In the rows, 128 means zero.
A single turn carries every row of the set below to another of its rows. Some are shown first; where does it send the rows asked next?
dosak: [128 142 141 140 123 135 133 141 121 159 105 112 130 137  94 138 146 119
 143  92 124 152]
Basar: [117 113 119 148 123 142 152 132 141 139  94 154 129 129 119 143 107 154
 158 107  99 170]
Vaki: [106 121 132 139 145 120 117 147 162 178 103 126 166 131 130 124 142 132
 133 100 105 160]
kav: [126 116 133 154 124 139 149 143 116 154 130 140 127 110 106 158 114 158
 139 122 101 171]
redud: [113 127 119 123 138 164 140 125 133 146 110 133 131 109 145 147 143 114
 137 109 129 158]
feg: [123 121 128 148 145 130 136 147 165 169 134 132 153  99 127 134 122 127
 155 125  98 179]
Vip: [126 112 133 170 125 119 125 149 138 169 129 137 156  79 131 142 124 143
 142 110 101 157]
Vubam: [122 149 144 149 118 120 137 142 133 169 102 130 144 117  94 130 130 119
 151  90 115 176]
tela: [121 101 125 125 143 147 161 126 128 153 120 129 134 103 156 148 118 141
 147 103 108 150]
guzi: [133  97 121 155 138 139 144 154 155 154 138 128 147  99 133 137 120 126
 135 131 116 159]
liliv: [109 115 130 143 140  78 125 139 143 161 106 129 138 103 119 132 132 129
 153  91 103 152]
tanar: [134 126 127 157 132 127 124 146 124 143 144 135 137 106 106 158 134 146
 140 102  83 171]
dipas: [133 136 129 151 137 117 126 136 136 136 128 134 152 112 119 147 130 125
 138  70  85 172]
kana: [ 87 120 125 140 136 121 135 134 147 182  99 115 154 129 115 121 131 131
 119 100 120 154]
nudir: [123 136 138 160 119 113 130 150 147 170 115 138 157  86 106 130 122 126
 146  93  99 172]
mub: [126  95 136 132 137 102 137 154 125 149 117 139 138 113 142 144 140 157
 124 102  99 168]
Keme: [124  98 131 156 134 133 141 134 123 165 128 137 144  92 154 151 122 151
 149 117 111 154]
rav: [104 141 128 144 121 116 141 138 156 134 122 131 152 125 126 122 119 139
 129  78  84 152]
rut: [130 125 128 125 134 151 138 142 129 146 117 103 126 129 106 143 147 119
 132  89 111 129]
Bosik: [113 131 138 144 137 147 128 144 139 158 115 127 134 113 125 135 127 128
 152 101 115 101]
Per: [100 148 131 136 123 112 146 121 130 139 110 135 144 137 130 121 112 143
 146  97 114 151]
Fufu: [119 102 142 114 131 128 145 156 126 144 107 139 123 112 142 145 143 153
 132 109  90 169]
bukib: [102 129 115 149 131 140 133 144 127 157 123  98 148 120  96 128 135 104
 127 100 115 152]
zubon: [124 110 122 112 143 156 156 134 138 142 119 113 129 113 132 144 129 125
 135  89 102 134]
Dipe: [118 124 127 169 119 127 120 150 150 138 131 130 143 130 123 139 139 153
 129  92  80 146]
Bur: [133  97 127 148 132 123 135 160 144 134 116 129 149 124 139 131 132 122
 153 129 107 179]
pudo: [132 101 122 146 134 156 142 137 137 147 118 132 139 108 149 149 131 125
 122 122 137 156]
lipo: [104 124 140 144 129  95 121 130 141 164  81 124 128 109 116 138 135 123
 153  91 112 145]
gup: [113 116 117 132 121 145 131 129 143 126 102 123 120  89 131 153 142 123
 124 120 111 170]
Repe: [120  99 128 144 141  80 131 151 133 153 121 132 144 106 128 135 133 144
 134  96 102 159]
tagi: [121 113 127 172 120 135 130 141 131 144 116 143 130 143 123 149 132 163
 151 111  97 161]
Bezuv: [108 104 144 132 112 137 141 156 131 146  86 114 110 113 111 138 135 123
 136 109  98 135]
Fedog: [111 139 127 145 124 122 121 125 117 139 109 129 136 132 122 134 125 152
 145 118 126 124]
Kozar: [117 139 138 153 142 130 122 132 151 181 112 126 160 115 123 142 130 131
 145 111 108 190]
Boket: [106 114 146 144 115 119 127 139 134 157  72 115 118 115 111 141 134 120
 140  99 113 135]
Puba: [123 111 131 144 145 119 117 160 157 158 117 130 161 130 137 126 145 128
 156 119  99 168]
veluv: [ 89 124 111 132 125 139 131 126 136 146 113 114 112  96 113 144 147 127
 132 125 115 153]
papel: [119 118 110 133 126 144 141 136 157 128  94 146 137 103 110 138 103 143
 139 101  92 142]
Pira: [131  99 123 142 121 134 140 144 142 120 103 127 136 105 140 145 129 119
 130 123 113 183]
mumam: [125 133 135 152 138 114 141 128 127 140 112 131 153 133 129 131 118 113
 148  67 112 159]
Nemuk: [117 129 138 157 137 126 136 134 120 151 115 125 142 137 128 128 122 117
 160  90 127 123]
foz: [117 121 139 136 124 154 162 137 134 161 106 145 130 102 116 152  99 153
 129 112 109 156]
nidi: [ 78 120 115 138 129 127 141 128 133 169 110 108 127 116 104 127 135 130
 127 117 124 147]
Par: [112 130 139 130 132 160 143 140 153 161 104 139 134  94 124 144 111 140
 132 102 105 120]
biv: [122 126 113 142 126 137 114 137 141 129 106 131 137 107 110 140 122 148
 132 113 106 113]
zeze: [112 132 132 162 132 133 121 135 130 175 109 105 160 127 107 139 133 121
 122 102 120 173]
mukuv: [ 98 136 110 123 137 154 141 135 133 147 122 115 132 109 115 131 142 100
 145 103 113 152]
Lusi: [111 104 142 114 121 141 149 161 131 141 100 126 111 110 125 139 138 137
 138 112  85 152]

lipo moves to Lusi
zubon moves to Vip
bukib moves to pudo
Now find these:
gup moves to Puba
Bosik moves to kav
papel moves to Dipe

